Here are some points, each followed by its number:
< 0.27 -0.54 -0.29 -0.15 -1.02 -0.63 -0.68 -0.55  0.31  0.28  2.13  0.84 -0.78 -0.30 -0.47 -0.73 -0.56 -0.37 -0.35 -0.51  0.29 -0.01  1.94  1.16> 0
<-0.46 -0.64 -0.71  0.26  0.95 -0.53  0.26  1.52  1.97  1.63  0.16 -0.19 -0.57 -0.72 -0.88 -0.42 -0.87 -0.37 -0.97  0.00  1.74  2.59  0.59 -0.18> 1
<-0.67 -0.54 -0.60 -0.36 -0.71 -0.42 -0.78 -0.76  0.72  0.49  1.92  1.57 -0.57 -0.82 -0.05 -0.11 -0.66 -0.69 -0.04  0.32  1.01  1.24  0.69  1.06> 2
<-0.36 -0.44 -1.02  0.58 -0.71 -0.73  0.77  0.07  0.62  1.01 -0.15 -0.61  0.15 -0.41 -0.05 -0.32 -0.97 -1.10 -0.97  2.60 -0.34  1.03  0.07 -0.91> 3
<-0.98 -0.64 -0.60 -0.25 -0.82 -1.15 -0.89 -0.45 -0.42 -0.34  0.37  0.22 -0.78 -0.30 -0.47 -0.63 -0.45 -0.37 -0.25 -0.10 -0.54 -0.42 -0.35 -0.70> 4
<-0.98 -0.33  0.64  1.92  1.05  0.09  2.54  0.38 -0.42 -0.96 -0.98 -0.61 -0.37 -0.72 -0.36 -0.63 -0.66  0.56  2.76 -0.51 -0.44 -0.73 -0.55 -1.12> 5
<-0.36 -0.23 -0.50 -0.88 -0.40  0.20 -0.26 -0.96  0.10 -0.13  1.19  1.98 -0.78 -1.03 -0.57 -0.94 -0.56 -0.27  0.17  0.00  1.01  1.24  1.62 -0.60> 6
< 0.58 -0.44 -0.91 -0.98 -0.71 -0.32  0.98 -0.65  0.31 -0.65  1.40  2.19  4.40  1.98  1.81  0.93 -0.66 -0.69 -0.56 -0.93 -0.23 -0.63 -0.97  0.85> 7
< 0.16 -0.13 -0.81 -0.25 -0.82 -0.22 -0.26 -0.24  0.52  2.04  1.61 -0.30  0.77 -0.62 -0.67 -0.21 -0.76 -0.89 -0.25  0.32  1.12  1.55  0.07  0.44> 8
<-0.46 -0.75 -0.71 -0.46 -0.40 -0.01 -0.16 -0.14  0.62  0.59 -0.05 -0.40  2.23  1.87  0.36  0.82  0.17 -0.48 -0.35 -0.31 -0.96 -0.32 -0.35  0.33> 9
<-0.25 -0.64 -0.60 -0.57  0.74  1.44  1.29  0.90  0.41 -0.34 -0.67 -0.61 -0.37 -0.41 -0.57 -0.32  0.89  5.64  1.62 -0.62 -0.54  0.10 -0.55 -1.12> 10
<-0.67 -0.85 -0.29 -0.77 -0.40 -0.84 -0.37 -0.65 -0.62 -0.13  0.26  0.53 -1.09 -0.72 -0.57 -0.73 -0.56 -0.58 -0.14  0.42  0.91  3.00  1.21  0.44> 11
<-0.67 -0.54  0.23  0.26  0.64  3.62  1.81  0.59  0.21  0.70 -0.46 -0.82  0.46  0.73 -0.16 -0.42  0.06 -0.69 -0.35 -0.93 -0.96 -0.94 -0.76 -0.91> 12
New points follow, each followed by the numbers of its five nearest points above, nearest first.
< 1.41  1.22  1.16 -0.25 -0.50 -0.73 -0.26 -0.55 -0.42 -1.07 -0.57  0.12  1.09  2.29  0.88  0.41  0.38  0.04 -0.97 -0.72 -0.44 -0.52 -0.14 -0.29> 9 4 7 0 3
<-0.25 -0.54 -0.08 -0.46  0.53  0.09 -0.37  0.59  0.00  0.49  0.05 -0.82 -0.68 -0.41 -0.26  0.20  0.69  1.28  0.06 -0.20 -0.44 -0.63 -0.76 -0.39> 4 9 12 8 0
< 1.51 -0.02 -0.81 -0.57 -0.82 -1.05 -0.57 -0.14 -0.42 -0.75 -0.15 -0.09 -0.68 -0.51 -0.36  0.10 -0.25  1.80  0.06 -0.31  0.70 -0.94 -0.86 -0.70> 4 0 6 2 8
<-0.15  1.95 -0.71 -0.67 -0.30 -0.42 -0.26 -0.14 -0.83 -0.86  0.57 -0.40 -0.78 -1.03 -0.36 -0.21 -0.45  1.39  0.69 -0.41 -0.65 -0.52 -0.35  0.02> 4 0 6 2 8
<-0.05  0.50  0.95  0.06  0.43  0.41  0.46 -0.03 -0.31 -0.65 -0.57 -0.40 -0.88 -0.93 -0.88 -0.73 -0.25 -0.17 -0.56  0.00  0.70  0.41  0.07  0.02> 4 11 6 0 3
<-0.36 -0.54 -0.71 -0.77 -1.23 -0.42 -0.57 -0.86 -0.42 -0.75  0.78  1.36 -0.26 -0.62 -0.05 -0.63 -0.76 -0.58 -0.87 -0.82 -0.54 -0.83  4.22  2.93> 0 2 6 11 4
< 0.27  0.70 -0.19 -0.67 -0.71 -0.42 -0.68 -0.34 -0.31 -0.55 -1.09 -0.30 -0.88 -0.82 -0.26 -0.01 -0.35  2.53  1.62 -0.41 -0.65 -0.83 -0.66  0.44> 4 10 5 0 6
< 1.20  1.43  0.43  0.06 -0.71  0.30 -0.89 -0.55 -0.52 -0.75 -0.67 -0.30 -0.26 -0.51 -0.78 -0.21 -0.56 -0.17  0.37  0.32 -0.03  0.10 -0.45  0.02> 4 6 8 0 11
<-0.56 -0.75 -0.40 -0.57 -0.61 -0.94  0.26 -0.45 -0.62 -0.75  0.16  1.05 -0.37 -0.72 -0.78 -0.63 -0.56 -0.79  0.89 -0.10  0.08 -0.83 -0.97 -0.70> 4 6 2 0 11
<-0.87  0.81 -0.08 -0.67 -0.50  0.09 -0.57 -0.34 -0.10 -0.34  0.99  0.22  0.57 -0.10 -0.67 -0.73 -0.87  0.87  1.31  0.21 -0.44 -0.32 -0.45 -0.39> 4 6 2 0 8
<-0.56 -0.85 -0.71 -0.98 -0.50 -0.32 -0.06 -0.55  1.14  0.90  1.09 -0.09 -0.88  0.01 -0.88 -0.63 -0.66 -0.06 -0.45  4.46  1.01  1.13 -0.55 -0.70> 3 8 2 11 4
<-0.25  1.22 -0.08 -1.08 -0.61 -0.73 -0.68 -0.24 -0.83 -0.75 -0.26 -0.51 -0.05 -0.20  0.47  0.41 -0.14  0.25  0.37 -0.72 -0.75 -0.73 -0.24 -0.29> 4 9 0 6 2
< 0.27  2.47  1.06  0.47  0.22 -1.15 -0.37 -0.03 -0.31 -0.13 -0.57  0.22  1.60  1.04  0.47  2.17  3.90  1.59  0.06 -0.20 -0.54 -0.94 -0.97 -0.91> 9 4 10 7 5
<-0.77 -0.75 -0.50  0.06 -0.40 -0.94 -0.47 -0.65 -0.83 -0.44  2.75  2.50 -0.57 -0.41 -0.36 -0.73 -0.76 -0.58 -0.56  2.70  0.70  0.10 -0.24  0.44> 2 6 0 4 11
<-0.25  0.08  0.95 -0.46  0.95  0.20  0.15 -0.55 -0.73 -0.55  0.37 -0.40 -0.47  0.53  0.26 -0.21 -0.76 -0.27 -0.56  0.11 -0.44 -0.94 -0.97 -0.91> 4 9 12 3 5
<-0.98 -1.06 -0.60  0.16  0.84  0.30  0.57  0.80  0.72  1.42  0.26 -0.82  1.91  1.87  1.19  2.17  3.69 -0.06  0.37 -1.14 -0.34 -1.04 -0.35  0.13> 9 12 7 4 8
< 0.68  0.39 -0.19 -0.25 -0.61  1.96 -0.57 -0.86 -0.42 -0.65 -0.77 -0.61 -0.68 -0.51 -0.67 -0.42 -0.25 -0.79 -0.04  1.25 -0.75 -0.73 -0.76 -0.60> 4 3 12 6 9
< 0.89  1.43  1.16  0.16 -0.50  0.09 -0.16 -0.34 -0.62 -0.03 -0.46 -0.61 -0.68 -0.51 -0.57 -0.63 -0.45  0.77  1.41  0.21 -0.75 -0.42 -0.45 -0.50> 4 5 6 0 3
< 0.06  0.50 -0.81 -0.25 -0.61 -0.63 -0.57 -0.86 -0.93 -0.75 -0.98 -1.13  0.98  0.21 -0.26 -0.42 -0.45 -0.06 -0.56  0.21 -0.65 -0.94 -0.45 -0.81> 4 9 3 8 0
<-0.25 -0.64 -0.50 -0.67 -0.71 -0.22 -0.78 -0.34 -0.52 -0.24 -0.36  0.95 -0.16 -1.24 -0.78 -0.52 -0.35 -0.37 -0.56  0.73  1.53  1.65 -0.55  0.54> 11 2 6 4 8
< 1.41  0.81 -0.29 -0.05 -0.09 -0.73 -0.89 -0.24 -0.93 -0.55 -0.46 -0.51 -0.57 -0.20 -0.57 -0.63 -0.35 -0.48 -0.87  0.42  1.63  1.96 -0.45 -0.08> 11 8 4 6 3
<-0.05 -0.54  0.02 -0.15 -0.71 -0.63 -0.68 -0.34  0.21 -0.34  2.34  0.43 -0.99 -0.62 -0.36 -0.42 -0.87  0.04  2.34 -0.51 -0.96 -0.73 -0.97 -1.01> 4 0 2 6 8
< 0.16 -0.64 -0.40 -0.05 -0.71 -1.15  0.15 -0.96 -0.42 -0.03 -0.88 -0.40  0.46  0.11  0.36  0.41 -0.45  1.18 -0.45  0.00 -0.34 -0.42 -0.66 -0.60> 4 9 3 8 0
<-0.05 -0.13  2.40  1.82  1.05 -0.63 -0.37 -0.45 -0.62 -0.13 -0.88 -0.82 -0.68 -0.41 -0.16 -0.63 -0.66 -0.89 -1.08  0.11  0.60  0.10 -0.76 -0.70> 4 3 5 11 8
< 3.79  1.43  0.95 -0.46  0.01 -0.94 -0.57 -0.34 -0.62 -0.24 -0.67 -0.61  1.40  2.49  2.44 -0.01  0.58 -0.79 -0.77 -0.20 -0.75 -1.15 -0.45 -0.39> 9 7 4 3 0
< 0.99  2.47  0.95  0.26 -1.02 -0.73 -0.68 -0.86 -0.62 -0.75 -0.46 -0.82 -0.26 -0.62 -0.47 -0.83 -1.18 -0.37 -0.45  0.63  0.08  0.20 -0.66  0.13> 4 3 8 0 11
